Here is a table of points, one per row:
[ -6  52  50   3  11 -10  -8 -40  -7  -2  31 -37  -9   7 -44 -14  78  11  10 -68  -5 -67 -32   8  -8   1 -12 -22 -19 -42  11   7  14 -18 -33  44 -59  12  -3  38   4  42  14  42 -13  30 -32  10]
[ 30 -78 -64 -47   7 -39  25  25 -48 -38 -36  -2  41 -32  25   7  85 -13  13 -17 127   3  22  -7 -20 -42  14  59 -37   9  -1  -3 -51 -27 -16 -59  33  12   5  -6  16 -24   3  30 -31  16  46 -30]
[ 43   4  11  59 -41  34  34 -47  35   5 -14 -17 -79  21 -10  28  -4  33 -18 -56   0  -4 -22   3 -26  24 -22 -15  34 -27  30 -33  68 -22 -12 -11   4  -8  77 -27   4  31  40  27   9  48  61   5]
[ 42  35  15 -13  26   4  21 -36   9  26  15 -42 -27 -22 -67   9 -23  24   0 -24  19  23  -5  -9  -8  20 -42 -32  15 -18  -5  36  25 127  -6 -18  25  11  42  22  24  26 -13  11 -13 -20 -39   3]
[  46   -9   17   43   -6    1   13  -39   -6   53   21 -127  -27   15   -6    9    4   -1  -58  -25  -33   -7   -3    2   16   17  -11   38   41   23  -23  -40   68   13    9  -33  -38  -36    0   11   23   23  -12  -15  -60  -14    5  -46]
[-29 -17  42  -2   1  -4  -7   6  -4  25 -66  12  18  12  92  44 -42  -1  41   7 -61 -11  83 -16 102  27 -28  44   4   0  28  20  17 -18 -40  26 -18 -21   8  18 -48 -62  -9 -56  64  10   9  15]
[-40 -30  22 -15  -2   6 -58  -8  -5   7 -89  16 -10  50  19 -85 -43 -24  18  25 -30  -3 -67  13  52   1  26  35 -15 -18 -81  -7 -41  20  -9  48   0 -13  -2  48 -51 -10 -24 -36  36   7  58  12]
[  9  14 -15   9 -22  37  54  65 -85 -61 -25  20  13  40  10 -17  25 -18  34 -24   5 -12  12 -37  11 -25  38  47  -8  20   4  33 -37 -35  45 -13  84  14 -23  -4  -9 -15 -49  63 -35 -28  16  -1]
[-21 -42  18   4   4 -28 -78  20 -12  16  17  84  37  32  52  28 -11 -18 -36  35  11 -66 -26  17 -34  62   0   1   9  15  -4   5 -16  30  38 -16  -6  75 -19  17 -11 -49  40  65   8 -30  -1 -22]
[ 73  28 -11   3   4  -1   5  -2  36  45   5  -8 -71  -1 -79  18  -1 -96 -20 -41  14  28  -5  57  30 -16 -15 -27  18  -2  28 -18  25 -31 -24  -1   0 -23 -38  -9  12   8  20 -10 -28 -32 -45  12]
[ 68  39  26  15  -7 -12  12 -46  42  28  -6 -24  -4  -5 -50 -19  -1  13 -21  16  33   2 -26 -15 -11   0 -55 -11  21 -24  10  28  24 -34 -29 -15 -29  92   8 -32 -19  65 -23  -2 -40 -15 -10  20]
[ 15 -22  27  69  27 -20 -43 -31  -8  17  47 -37 -19  15   1 -21 -34  12 -16  21  21  41   6  18  17 -12  -1 -39 -14   5  46  -5  20  24 -29  12   7  -3  25  19  33 -13  13  65 -31 -39 -22  45]
[ -7  16 -16   0 -34  28  28  21 -16 -12 -26   5   2 -77   5 -65 -22  72  41 -11  85   3  35   1 -11 -50  56  21 -31   5 -15   0 -72 -45  41 -81  41  30  -2 -17  33 -46 -24  25 -47 -19  12 -34]
[  6  37 -68  20 -13   1   9 -12   6  -1 -10 -34  69  23 -14 -15  14  20  10   2   9  13  -6 -24  43   3  -1   5 -27  27  54   4 -17 -20  -8  12 -17   8 -15 -69   6  -3 -24   9 -76  62 -46  14]
[ 22   3  19  38   4  -9   2  48 -49 -37  41  53  40  21  30   8 -20  26  -2  35 -26  15   4  54 -19  40 -25 -13  -6  44 -51   4 -14  28  -8  18 -26 -14 -59 -29  11 -46  34 -31  49   3   2 -18]
[-56 -17 -13 -43 -45   4  -5  20  -5  13  52  16  -3  -2   4  -4 -32 -35  33 -30  -5  34  -1  23  24  32  -1  47 -27  -6 -31  47 -34  -5 -13  23 -13 -46 -23 -21 -81   9 -25 -17  55  22  48  41]
[-22   2  -8  -5  -1 -40  65 -26   5  22 -20  17  26 -33 -47   6  33  16 -31 -21 -42  25   8  -2 -14 -10  50  -3  37  33   8   0 -13 -18 -33 -27   6  10  -8 -33  33  51   5  29 -13  -5 -33   0]
[  2 -50  39  -1  32 -48 -14 -37  -6 -44  74  50  38  80  13  12 -21   1 101  37  14 -24 -26  -9 -41  18 -57   2  11  96 -18 -53  63  36  57 -45  -7  71 -70  34  24   0  71  54  48 -31  22  -2]
[ 21  26 -53 -27  33  28  44  24  -1   0  -8  14  12 -23   1 -11  38  85  38  18  -5 -34   5   3  11 -21   1  20 -18  22  44  18 -76 -22  40  14  18 -36  68  -4  -4 -24   9  73 -54  -6  18 -20]
[-41  28 -17  -1 -24 -62 -35 -23  -4   2   7  25  30  11  60  30 -52 -27 -12 -17  -8 -22 -34  26 -23   4   0  11   3   2 -23 -22 -31  22  11 119  41  24  -1 -26 -36 -42  16 -12  88 -17  64  -5]
[  -8   -2  -28   11  -40   64    4   53   13  -44   23   63   33  -16   32   -2   37    6   24   -7   -7    1    5  -31   -5  -66  -35   75  -11   15  -36    3  -78  -28   27  -18   41   37   28   21   11  -29   15    8 -110    2  -16  -53]
[  7  -6 -32 -42   7 -23  44  25 -18 -23   0  55 -28 -35  35 -16  66  11  15 -11   0 -35 118  22 -31 -55  25  51 -22  16 -30  32  28  -1  11 -10  92  39  -7  19 -26 -30 -59   1 -33  21  -3  16]
[ -3  18 -36 -11  39  17  28 127  14  12   6 -32 -11 -69  17 -15  17 -18 -20  -4  25   0 -10 -16   0 -14  12  19 -13  14 -11   2  24 -42  17   2  30  29   8   9  39  13  17  18 -36  28 -15  29]
[ 20   0 -46  14   5  29  49   7   3   6   7   8  68   0 -31 -30  -3  -6 -18  25 -16   2 127 -16 -18 -27  22  27 -69  -8  10   6   4 -20  18   7 -16   0 -11  43 -37  32  -4  20 -26  32  40 -55]
[ 27 -35 -41  20   5   6  23 -20  32  13  23 -13 -32 -43 -81  11   9  31 -41  -5 -23  29 -43  -5 -18 -11 -16  36  53 -55  23 -66  45   2   4  18 -12 -23   2  22 -29   4 -27 -26   4   4 -45  18]
[ 27  -6  37 -20   1 -44 -14 -23  15  14  26  48 -19  18 -40 -38 -32  -6 -26 -27 -24   7  -6  -5 -17   0   4 -19  19  -8  10 -33  35  13  -2 -28  15 -37  51 -34  40  35  16 -35 -55  34  -9 -12]
[-86   0  48   5   3   4 -19  12  18  -4 -50   9   4  -5  -4  18 -11 -22 -23  88 -38   1 -10   9  31   6  29  -2 -69 -42 -52 -43 -10  20 -41  31  -6 -74 -42 -25 -93 -68 -15 -45  16 -10  59  15]
[  22  -14   15  -14  -24  -33  -10   -1  -15  -61   69   36   43   77   24   -1  -22   17  -12   51    7 -102  -25  -13   18   72  -24  -18   -6   22   16  -48  -23   23 -110  -40   24   36   -1   56   59   29   39    6   67  -68  -31  -24]
[ -30  -13  -53   18   -3   35   54   69  -58  -18   19   37   11  -28   70  -42   44   -3   23  -52   11    7   34  -33   30   10    8 -101  -38   -9    6   11  -45   -3   37  -47   33   46  -34   17    2  -36    0  -30  -39   35   32  -41]
[ -35   37    1   17   26   18    9  -37  -11  -11  -25  -35  -29   -8  -17   11   -3  -12   -8   18  -16    5  -23   14  -26    2   12  -64    7  -11  -31  -20   16  -23   35  -17   -9  -24   27    7  -28   48   12  -20   37   46 -116   15]
[ 21 -56  61   2  -1  -8  21 -48  31  36  22 -29 -54  13   5  34 -12 -24  -8   8  -6 -29 -18   4 -22  -4 -13 -46   6  -6  35  -4 -44  12  54  18 -23  15  11 -92  51 127 -13 -15 -32  -2 -24  25]
[-29  21 -13   3  -3  20  28  14 -24 -31  -5   6   6 -44  26 -20  31 -26  47  26 -17   4  30  41 -15 -42  21  34 -38  23  89  45 -51 -15  19 -35  57   7  -9  27  27 -36  -1  -3 -56  15   1 -25]
[ 32 -32  43  27  29  68  -3 -42  34  38 -29 -24  68 -31 -18 -19  12  13   1 -45  -1  35 -30   7 -17  35  22 -33  16 -34  -6 -26  42 -20 -18  37  35 -26 -17  16  27  43 -12  -2 -24  -5 -35   3]
[ 23  30  -4  -7   1 -16  11 -36   7   2  54  25 -23 -37  21  19  -4 -15  55  36 -14  20 -33   0 -17  16  12 -16  13 -36 -13 -18  82   9 -22   4 -38 -42  17 -35  68  20 -50  46  26  -5  -9  -8]
[  16    4   -8  -31  -15  -19  -18   50    5   56   -1  -22   16   31  -36  -10   45   -3   41   -1  -30   31   14  -18  -53  -33  -10 -103   51    9   32    3    3    2   32  -35   -4   16   34   32   25   17  -18   24  -11   -5   -7  -38]
[ 49  -3 -17  32   2 -27 -12 -34  17  31 -14  30  -4  24 -29  17   6   3  -1 -38 -11  24  -7 -66 -15  21  -7  11 -57 -65   2 -23  -4   1  29 -22 -11  -5   6 -14  33  21  57  12  23 -19 -42  47]
[  20   35   16    3   22  -37  -25  -42   14    7  -14  -22  -54   -1  -16   41    8   32  -41   30    9   62   -9   -4    5   27  -15   -6   19  -43   23  -11   31  -23   -5   13  -39   -1  -28   -2   52   56   -8    7   27  -16  -31 -101]
[ -79   -6    2    4   -5   11  -45   13   50   11  -18   13   -6   40    0    2    2    1    2   53   35    7    4  -52    6   -5   18   12    6   27  -21   57  -35   -5  -28   55  -12  -28  -20   -4   -6  -53  -43 -113   86   24   46   32]
[ 25 -19 -17  14   3 -10   4   9  33 -32   1  -7 -30   0 -18  16 -30  14   4 -46 -21  13   4  22   6   8 100 -24 -11  19  13  -6  26  16  -3 -15 -74  10  57   3   5  31 -17 -17   8 -60 -38  -4]
[-83  11  11 -49 -48  24 -59 -16 -26  29 -18  38  -3  16  32  19 -15 -14  35  28  69   4   3  26  47 -15  18  29  36  -7 -35  14  -4  28   3  36 -19 -46  11 -11 -98 -40  11 -82  60 -10  -5  10]
[-35   5  19  -3   3  -4 -55 -10  43 -79 -32 -69 -11 -73  -4 -19  44 -83 -23   6 -18  -3  23 -11  39  -4  -7  -9  26 -14 -14  33   0   3   7  21 -24 -35   4 -10 -33 -39  26 -26  53   5  46  37]
[-14  -4   0 -21   1  -7  20 -11 -31  13 -10 -68 -44 -12  -5  27 -26   2 -22  14 -25 -11 -38 -23 -22  27   1   0  29   2 -11   7   2 -53 -29  34   6 -39  11 -16 -50 -16  13 -42   3  -4   6  13]
[ 41  41  25 -74   7  84  -2 -30 -28  17 -15 -41 -34   5 -42  40 -20  -2 -61 -27 -36  30  13   1 -19   0   2 -42  18   4   5 -16  34 -23 -16  -4 -33   4   9 -11  50 -12 -25  -9 -16   9 -13  52]
[-58   4  -9 -25  43  24 -88   7  14 -10 -24  36  -9  11  61  11 -75   0 -38  -9  -9  -4 -35   3   1 -31   7   6  45 -10  18  36 -44  24 -34  -3 -28 -48 -71   4 -99 -24   6  -5  44  34  44  22]
[ -28  -30    3   17  -14  -44   -8   36   -9  -40   -5    7   64   35   26   -2  -40   21  -30   22   -3  -34  -63   38   21   12 -100   13    2   36  -32   42   42   23   33    3  -32   27  -10   48   45  -18   17   12   67  -24   27   31]
These points spread out most along one direction. Take the direction at right angles to it along which they spread out most. Go by this last direction. Where along it does each point below lie, from 0 to 99? 50 is the average, and the first point above lies past it. One standard deviation of the points above along it is 16.
[-58   4  -9 -25  43  24 -88   7  14 -10 -24  36  -9  11  61  11 -75   0 -38  -9  -9  -4 -35   3   1 -31   7   6  45 -10  18  36 -44  24 -34  -3 -28 -48 -71   4 -99 -24   6  -5  44  34  44  22] 69
[ -3  18 -36 -11  39  17  28 127  14  12   6 -32 -11 -69  17 -15  17 -18 -20  -4  25   0 -10 -16   0 -14  12  19 -13  14 -11   2  24 -42  17   2  30  29   8   9  39  13  17  18 -36  28 -15  29] 32
[ 27  -6  37 -20   1 -44 -14 -23  15  14  26  48 -19  18 -40 -38 -32  -6 -26 -27 -24   7  -6  -5 -17   0   4 -19  19  -8  10 -33  35  13  -2 -28  15 -37  51 -34  40  35  16 -35 -55  34  -9 -12] 54
[ 32 -32  43  27  29  68  -3 -42  34  38 -29 -24  68 -31 -18 -19  12  13   1 -45  -1  35 -30   7 -17  35  22 -33  16 -34  -6 -26  42 -20 -18  37  35 -26 -17  16  27  43 -12  -2 -24  -5 -35   3] 54
[ 49  -3 -17  32   2 -27 -12 -34  17  31 -14  30  -4  24 -29  17   6   3  -1 -38 -11  24  -7 -66 -15  21  -7  11 -57 -65   2 -23  -4   1  29 -22 -11  -5   6 -14  33  21  57  12  23 -19 -42  47] 53
[-29  21 -13   3  -3  20  28  14 -24 -31  -5   6   6 -44  26 -20  31 -26  47  26 -17   4  30  41 -15 -42  21  34 -38  23  89  45 -51 -15  19 -35  57   7  -9  27  27 -36  -1  -3 -56  15   1 -25] 24
[-29 -17  42  -2   1  -4  -7   6  -4  25 -66  12  18  12  92  44 -42  -1  41   7 -61 -11  83 -16 102  27 -28  44   4   0  28  20  17 -18 -40  26 -18 -21   8  18 -48 -62  -9 -56  64  10   9  15] 65
[ 73  28 -11   3   4  -1   5  -2  36  45   5  -8 -71  -1 -79  18  -1 -96 -20 -41  14  28  -5  57  30 -16 -15 -27  18  -2  28 -18  25 -31 -24  -1   0 -23 -38  -9  12   8  20 -10 -28 -32 -45  12] 55
[ 22   3  19  38   4  -9   2  48 -49 -37  41  53  40  21  30   8 -20  26  -2  35 -26  15   4  54 -19  40 -25 -13  -6  44 -51   4 -14  28  -8  18 -26 -14 -59 -29  11 -46  34 -31  49   3   2 -18] 57
[ 42  35  15 -13  26   4  21 -36   9  26  15 -42 -27 -22 -67   9 -23  24   0 -24  19  23  -5  -9  -8  20 -42 -32  15 -18  -5  36  25 127  -6 -18  25  11  42  22  24  26 -13  11 -13 -20 -39   3] 54
[ 30 -78 -64 -47   7 -39  25  25 -48 -38 -36  -2  41 -32  25   7  85 -13  13 -17 127   3  22  -7 -20 -42  14  59 -37   9  -1  -3 -51 -27 -16 -59  33  12   5  -6  16 -24   3  30 -31  16  46 -30] 18
[  7  -6 -32 -42   7 -23  44  25 -18 -23   0  55 -28 -35  35 -16  66  11  15 -11   0 -35 118  22 -31 -55  25  51 -22  16 -30  32  28  -1  11 -10  92  39  -7  19 -26 -30 -59   1 -33  21  -3  16] 23
[  9  14 -15   9 -22  37  54  65 -85 -61 -25  20  13  40  10 -17  25 -18  34 -24   5 -12  12 -37  11 -25  38  47  -8  20   4  33 -37 -35  45 -13  84  14 -23  -4  -9 -15 -49  63 -35 -28  16  -1] 21
[ 43   4  11  59 -41  34  34 -47  35   5 -14 -17 -79  21 -10  28  -4  33 -18 -56   0  -4 -22   3 -26  24 -22 -15  34 -27  30 -33  68 -22 -12 -11   4  -8  77 -27   4  31  40  27   9  48  61   5] 57
[-83  11  11 -49 -48  24 -59 -16 -26  29 -18  38  -3  16  32  19 -15 -14  35  28  69   4   3  26  47 -15  18  29  36  -7 -35  14  -4  28   3  36 -19 -46  11 -11 -98 -40  11 -82  60 -10  -5  10] 69
